(in the rows, 128 means zero)
A single turn carries every row of the set below to another of its rows. Some are shown first; where does it send the rows asked next?
q767: [122 165 101 121  99 167  96 146 124 114 135 144 146  94 103 117 132 119
 141 122 121 151 146 164 147 136 133]
q122: [100 115 111 141 114 136 111 109 125 117 109 135 115 122 115 188  89 126
 142 124 133 122 142 143 152 142 150]
q21: [ 98 126 113 131 113 125 108  95 128 122 108 131 115 114 120 181  93 128
 142 109 129 128 144 145 151 146 150]
q775: [119 160 101 133 105 167  93 152 125 118 126 152 153 105 104 119 130 117
 135 137 128 154 141 159 152 119 128]
q305: [109 137  76 155 109 134 133 138 120 119 134 152  99 123 119 145 107 125
 111 138 135 158 169 137 148 143 152]
q722: [100 130  86 145 112 125 132 125 124 117 135 145 103 117 118 134 112 122
 109 123 129 168 181 145 140 142 150]
q445: [113 147 142 144 120 140  95 140 130 139 116 141 166 127 117  99 158 105
 119 146 125 141 141 144 120 110 104]
q770: [139 130 169 154 114 111 146 113 130 137 117 108 113 129 132 127 140 168
 136 128 129 111 108 107 119 141 118]
q435: [136 133 165 165 123 109 137 115 124 143 113 108 122 132 131 121 141 154
 131 132 124 106 111  98 122 138 112]
q256: [132 111 170 172 125 119 142 126 125 137 114 111 129 136 129 124 135 149
 125 142 119 111 124 103 109 127 110]
q11: [116 174 133 136 117 128  88 137 131 148 110 138 161 121 123  94 157 110
 123 136 127 138 127 136 135 116 106]
q140: [109 153  75 143 105 118 129 121 123 123 127 143  98 111 127 133 114 128
 115 118 133 160 161 138 153 151 150]
q717: [148 122 152 143 112 115 146 109 132 134 113 109 106 121 127 131 125 170
 133 117 127 115 117 103 113 153 128]
q426: [146 142  91 127 115 114 145 133 137 134 132 130 122 128 136 165 158 134
 110 106 109  96 142 126 160 146 116]
q709: [116 152 103 130 104 163  93 146 127 115 123 151 156 102 102 111 133 112
 132 130 120 162 152 163 145 118 128]
q757: [121 156 107 116 101 171 100 149 126 111 135 143 149  94 103 116 133 115
 137 126 122 150 154 167 139 133 132]
q752: [117 168 104 126 103 157  89 143 125 119 123 147 154 100 104 110 135 117
 136 122 126 159 143 159 152 125 129]
q879: [121 158 131 150 118 145  90 154 126 144 119 144 161 133 119 110 153 114
 126 157 132 130 126 133 133 108 107]
q425: [140 107 173 163 117 127 151 127 128 129 121 111 118 136 126 134 137 160
 132 145 128 114 120 112 109 129 116]
q513: [130 109 182 150 113 113 152 106 134 131 118 105 121 127 127 122 143 157
 126 123 120 127 130 120 104 136 113]
q545: [ 93 111 120 134 115 131 110 100 129 115 110 133 121 120 113 181  91 123
 136 114 124 132 155 148 143 139 147]
q172: [140 109 100 138 119 132 148 143 140 126 140 135 130 136 128 174 151 127
 102 121 106 102 164 135 143 133 111]
q524: [127 114 178 158 125 108 140 108 131 137 113 108 128 128 128 112 141 147
 122 126 117 119 129 108 107 136 107]
q132: [122 161 101 127 103 172  98 155 126 114 138 149 147  99 100 120 129 122
 139 130 123 147 147 162 143 131 134]
q213: [134 121 105 118 118 109 144 119 144 133 132 128 131 123 133 152 162 119
  98  90  99 117 168 141 146 142 112]
q208: [140  96 164 141 117 120 151 103 133 127 119 109 110 122 121 130 122 161
 122 114 119 126 138 113  97 146 126]
q596: [149  99 156 157 117 134 153 124 128 125 121 114 111 133 120 145 116 166
 129 135 127 112 127 105 103 143 132]

q140 turns into q305
q709 turns into q752
And these:
q425 turns into q513
q879 turns into q445
q596 turns into q208
q767 turns into q132
q122 turns into q545
q256 turns into q524
q213 turns into q426

A single turn carries every row of the set below to another of its rows. Some are shown first; where does it send the rows asked next?
q329: [137  90 138 130 138 120 110 109 165 120 150 177 105 145 127 131 133 129
 119 135 104 143 106 125 113 129 109 143 101 129 136 101 129 146  79 132
 145 157 131 131 110 157 151 112 119  93 191 142  97 144 104]
q315: [105 151 149 134 132 129 100 134 149 119 149 141 132 167 132 114 170 120
 115 148 143 136  98 150 112  90 130 160 135 159 135 155 164 133 119 158
 118 163 127 131 112 130 124 132 105 117  99 155 123 114  93]
q86: [100 122 123 114 125 131 115 132 135 121 138 130 126 112 138 124 135 127
 135 141 156 129 135 137 141 132 124  96 137 128 119 127 125 108 166 146
 113 142 129 127 133 145 159 152 136 112 203 140 156 130  97]
q142: [146 109 141 126 116 120 137 143 134 161 137 138  93 132 140 118 133 114
 122 151 113 127 115 107 111 126  84 126 115  96 165 132 130 146 110 146
 109 162 137 126 105 144 117 130 135  93 108 131  90 125 120]
q423: [ 85  66 130 129 130 132 115 130 148 113 129 139 110 143 146 129 131 134
 130 135 131 134 147 136 139 108 132 176 131 114  88 150 134  95  98 129
 121 153  99 124 128 189 138 158 100 112 128 149 102 127 106]
q61: [124 105 134 147 113 126 107 127 136 166 148 157 114 111 138 104 141 135
 102 151 156 107 125 112 120 119  97 121 114 136  84 131 141 159 113 110
 115 162 115 120 156 151 168 124 148 114 176 134 112 151  86]
q950: [ 91 143 128 123 133 129 110 125 149 111 142 167 124 151 137 128 147 116
 127 142 126 117 128 134 131 115 128 139 127 121 141 117 136 137 125 140
 112 219 136 116 160 114 147 125  95 149  82 140 105 138  93]
q83: [111 115 124 158 110 116 123 141 103 109 136 134 119 135 140 118 122  99
  93 159 115 131  96 125 102 126 131 148 135 111 107 142 118 103  96 107
  84 149 146 113 131 169 141 138 112 153 110 137 124 122 101]
q255: [116 108 124 125 155 129 132 127 175 154 155 155 122 148 134 152 130 130
 124 121 121 115 131 165 123 113 101 121 104 144 124 134 138 134 131 122
 132 100 126 123 142 125 167 117 124 129 184 142  95 131 109]
q969: [130 107 125  99 131 138  98 105 166  94 141 135 128 129 164 126 134 126
 141 118 118 151 152 149 119  99 155 129 116 127 119 103 123 146 132 134
 151 139 123 122  99 139 140 121 148 116 190 161 136 144  94]
q506: [131 137 140 126 121 137 126 154 117 140 121 118 133 114 166 157 112 116
 122 149 126 113 144 144 129 116 125 114 123 118 129 121  99 151 139 152
 104 182 130  92 109 157 121  91 158 123 114 142 131 137 125]
q794: [132 130 138 141 139 156 113 133 137  99 150 161 146 140 117  96 178 143
 144 150 149 132 118 171 133 111 137 153 129 137 118 121 106 132 131 138
  83 172 154 101 131 135 154 119 129 135  94 167 111 117 111]
q653: [135 111 128 132 130 129 113 133 138 111 141 138 120 128 164 128 142 126
 129 142 141 129 142 130 127 117 125 116 117 125 111 107 134 188 119 124
 118 213 119 105 128 183 133 127 127  91 205 153 123 130 120]
q277: [131  86 117 127 132 128 113 126 137 112 143 132 121 121 131 134 140 121
 122 138 145 118 130 133 121 120 126 148 126 133 124 129 130 181 132 133
 127  94 111 130 140 147 138 117 101 144  57 143 119 130 105]
q654: [107 105 146 124 121 138 113 113 152  88 173 134 128 150 158 141 134 113
 133 122 122  82 125 133 138 132 149 145  97 135  76 125 154 123 120 159
  97 152 147 107 149 198 162 125 103 113 133 125 112 153 123]
q901: [128  83 110 135 105 112 100 119 165  96 145 136 159 157 136 122 150 139
 144 111 124 100 143 153 126 137 120 139 164 147  97 121 137 148 111 123
 117 132 136 132 156 191 132 147 126 101 119 153 115 137  89]
q861: [167 131 130 146 129 129 103 125 129 123 135 135 139 136 153 139 138 119
 127 143  99 131 125 135 132 115 126 123 130 120 144 114 130 126 139 141
 130 113 136 123  74 127 139 123 178 127 107 136  91 140  99]
q874: [123 133 140 143 128 143 104 169 140 114 104 132 113 151 152 148 151 110
 146  94 125 104 119 129 140 147 136 134 115 146 106 118 141 134 157 139
  77 140 147  96 125 146 124 152 108 123 110 128 113 107 114]

q794 turns into q950
q861 turns into q506
And these:
q61 turns into q255
q653 turns into q329
q277 turns into q874
q423 turns into q901

A single turn carries every row of the set below to another of its rows. Some are shown first; where does it send the rows asked next?
q633: [144 166 109 154 126 140 146 121 120 168 195 130 106 113  96 133]
q419: [137 140 127 153 118 169 163 131 124 136 164 157 130  99  88 149]
q726: [132 153  95 156 106 123 142 150 112 151 167 122  72 122 127 149]
q598: [161 168 132 150  91 166 130 112 118 151 182 141 110 108 103 148]
q645: [134 160 158 124  75 111 151 146 129 137 176 134 128 122 167 137]
q562: [139 136 142 145  96 110 152 141 152 144 139 148 108 109 161 107]
q197: [118 102 136 135  94 106 174 131 120 125 154 126 116 127 146 131]
q737: [115 149 140 118  97 153 147 127 105 125 195 146 125 122 117 107]
q35: [135 128 104 150 109 143 131 139 145 143 160 136 118 133 124 186]
q875: [148 134 124 155 106 135 152 114 151 125 132 129 125  94 132 171]
q614: [111 142 102 152 138 139 158 106 115 153 158 141 120 134 100 145]
q491: [153 160 158 158 110 136 143 134 100 141 155 132 175 114 123 139]
q763: [144 151 146 153 107  98 141 136 132 143 168 124 118 124 184 139]
q570: [122 152 127 125 127 158 154 108 109 134 147 155 115 144  99 151]
q228: [153 151 157 125 131 120 154 148  86 155 180 148 117 129 147 110]
q884: [159 144 139 126 124 113 148 113 106 177 178 157 102 125 144 105]
q350: [161 150 112 152 100 147 132 129 115 127 121 149 112 130 116 170]
q665: [145 128 142 117 131 114 151 123 127 130 151 111 156 131 110 162]
q430: [132 133 111 170  90  96 160 125 124 154 148 128 140 100 137 157]
q733: [162 142 140 106 108 124 134 110 125 144 160 131 151 135 103 155]
q759: [130 144 138 156 113 135 169 110 101 173 164 165 141 110 114 160]
q900: [162 138 135 132 136 144 149 111  94 121 145 134 155 105 127 155]
q340: [179 143 125 146 123 137 136 135 128 138 150 116  88  91 142 164]
q144: [135 152 107 131 140 124 159 139 156 134 156 145 112  83 137 154]
q46: [158 135 141 116 135 133 106 128 104 128 141 150  89 117 123 120]
q232: [134 139 154 137 119 130 144 124  99 125 166 141  91 127 131  84]
q903: [142 109 158 112  99 119 147 127 111 157 164 132  86 138 128 121]
q99: [138 154 121 180  95 144 120 136 124 129 187 127 132 144 116 128]
q756: [155 150 151 144 136 135 122 120  97 135 184 128 111 112 168 115]
q911: [114 136 124 142 114 142 185 116 135 136 173 174 110 100 129 128]
q126: [136 145 143 113  87 104 114 155 119 150 150 124 150 120 140 143]
q130: [135 111 119 140 121 143 136 127 132 136 159 136 174 115 128 148]
q219: [152 124 115 152  77 115 138 115 132 156 163 133  73 116 128 146]
q826: [116 158 121 143  81 113 160 149 130 143 141 116 119 107 143 167]
q848: [148 114 143 150  99  98 135 150 122 131 171 126 136 120 152 111]
q472: [124 174 130 169 121 127 132 163 121 159 173 124  93 112 137 124]
q177: [143 143 123 174  86 137 117 144 115 132 171 148  83 131 145 121]
q677: [123 140 116 138  92 124 144 152 122 117 190 120 135 148 152 122]
q317: [122 142 111 120 112 132 139 155 130 122 151 124 110 113 127 191]
q253: [125 150 131 116 122 124 144  92 118 149 195 149 122 133 114 105]
q692: [131 158 122 168 123 105  98 133 115 144 155 147 100 139 122 126]
q516: [151 149 136  88 120 119 132 111 107 154 168 154 140 104 141 144]
q57: [130 127 141 131 136 141 166 107 124 114 163 126 101 108  94 145]
q724: [141 145 121 144 121  90 114 141  97 136 141 114 144 112 144 126]
q947: [127 147 133  95 140 130 150 130 109 125 150 140 126  83 136 130]
q802: [169 171 146 123 112 155 145 117 118 143 154 105 134 111 135 162]
q980: [145 150 146 172  90 129 163 161 101 141 189 150 109 121 122 122]
q871: [133 165 140 166 102 137 143 149 144 168 182 156  90 123 130 116]

q726 turns into q633
q430 turns into q219
And these:
q900 turns into q848
q903 turns into q802
q130 turns into q562
q472 turns into q614
q197 turns into q340
q228 turns into q665

